One turn sends every row of this set to another row. A few are shown first. Where does it send the rows asked after them?
j360: [ 10   2  13  13   1  -3 -11   9  19   2  19  14 -14  24  -7  10]
j63: [  4 -13   3   9   9  -8   9   1  15 -27   6  12   4  -9 -13 -11]
j852: [  7 -13   3   8   7  -8  11   3  13 -28   7  12   3 -10 -16 -10]
j32: [ -7 -23  13  -1  -6   6 -12  -5   2 -16   9   8 -25  -4   8  -2]
j569: [  2 -14   3  11   6  -9   8   1  17 -28   7  11   5  -6 -16 -10]
j421: [  8  11  27   2   2  -9 -10  10  18   8  14  31  -4   0  -6  -6]
j133: [ 27   7  16   1  12  -3  -5  11   9   3  15  21 -19   4  -4   6]
j558: [ -1 -22  12   1 -14   4  -9   1  -5 -19  14   8 -26   0  -6   4]
j602: [  2 -20 -11  15  -4 -14  11   2  11   3   7  26   4   2 -15   4]
j711: [  7 -12   4   9   8  -8  10   2  15 -28   6  12   3 -11 -14 -12]
j465: [  8 -18  -9  13  -4 -14  13   3   7   4   7  27   2  -1 -18   5]
j324: [ 14   4  15   4  18   0  -9   5  21   6  11  18 -16   6   9   0]
j283: [-18 -18  15 -10 -10   1   7   4   7   0  12   9 -16  -9  10  10]
j315: [-13 -17  14  -7 -19  -1   8  10   0  -3  17   7 -16  -4  -4  17]
j574: [  1 -19  -9  10   5 -12  11  -3  14   7   2  27   4  -5  -5  -2]
j970: [ -1 -22  14  -4  -4   6  -9  -4  -1 -17   8  10 -26 -10   8  -3]
j570: [  4   9  27   6  -4  -9 -11  11  19   6  17  28  -3   9 -10  -3]
j707: [  2 -14   4  10   8  -8   8   2  18 -27   6  11   5  -7 -14 -11]
j292: [  3 -13   3  11   5  -9   9   2  15 -28   7  10   5  -4 -17  -9]
j870: [-20 -18  15  -7 -14   0   5   5   7  -1  14   6 -14  -5   6  12]
j319: [ 10  11  26   3  -4  -9 -10  13  16   6  17  30  -5   5 -12  -3]
j902: [ 11  11  28   2  -2 -10  -8  12  16   7  15  31  -4   2  -8  -5]
j603: [ -7 -24  12   2 -14   4 -11   0  -1 -19  13   6 -24   2  -1   3]
j941: [  5   0  14  13   8  -2 -13   5  23   3  15  14 -12  22   2   6]
j802: [  3 -20  13  -2 -12   3  -8   2  -8 -20  13  10 -27  -4  -6   3]
j352: [ -6 -14  16 -12 -13   0  11   9  -4  -1  15  10 -19 -14   1  13]
j265: [ -9 -24  12   1 -10   5 -13  -3   2 -18  11   5 -23   0   4   1]
j686: [  3 -21  14  -6  -4   6  -7  -1  -6 -17  10  10 -29 -12   4  -1]
j826: [  7  10  26   4  -5  -9 -10  13  16   6  17  28  -3   7 -11  -3]
j985: [  9 -17  -8   8   3 -13  15   1   7   6   3  30   2  -9 -11   0]
j113: [ 18   4  14   9   1  -3  -8  13  12   1  20  16 -16  19 -11  11]
j112: [ -1 -21 -10  13   1 -13  10  -3  16   6   3  25   5  -1  -6  -1]
j517: [  7 -12   3   9   6  -9  11   4  13 -29   8  11   3  -8 -19  -9]
j103: [ 10 -17  -9  10   0 -13  14   3   5   5   6  28   2  -5 -15   2]
j905: [  2   9  26   6  -2  -9 -12  10  23   6  16  26  -2   9  -6  -5]
j110: [-13 -16  17 -12  -8   1   8   6   4   0  10   9 -17 -14   9  10]
j566: [ -7 -15  16 -10 -17   0  11  11  -3  -2  17  10 -18  -9  -4  16]
j637: [  5 -13   3  10   5  -9  10   4  14 -28   8  12   4  -6 -19  -9]
j689: [ -1 -20 -10  15  -2 -13  10  -2  14   5   5  25   5   3 -11   1]
j523: [  5 -20  13  -4  -9   5  -6   1  -8 -18  12  11 -28  -9  -2   1]
j792: [ 25   5  15   6   5  -2  -6  13   8   1  19  19 -18  11 -11  10]
j400: [  6   2  14   8  14  -2 -13   3  24   5  12  15 -14  14   9   2]
j304: [  6   9  26   2   1  -8 -11   9  20   8  14  29  -3   2  -4  -7]
j995: [ 21   6  16   1  17  -1  -6   7  14   6  11  21 -18   1   5   2]
j16: [ -8 -15  16 -14  -9   0  10   7   0  -1  13  11 -18 -16   5  10]
j891: [  2   9  26   4   0  -8 -12   8  22   8  15  28  -2   6  -5  -6]
j457: [  6 -18  -9   8   5 -12  13  -2  10   7   3  28   2  -9  -7  -2]
j858: [-18 -19  15  -5 -17   0   6   7   4  -3  16   6 -15  -3   1  15]

j686 goes to j523
j324 goes to j995
Where do these go?
j283 goes to j110
j112 goes to j574

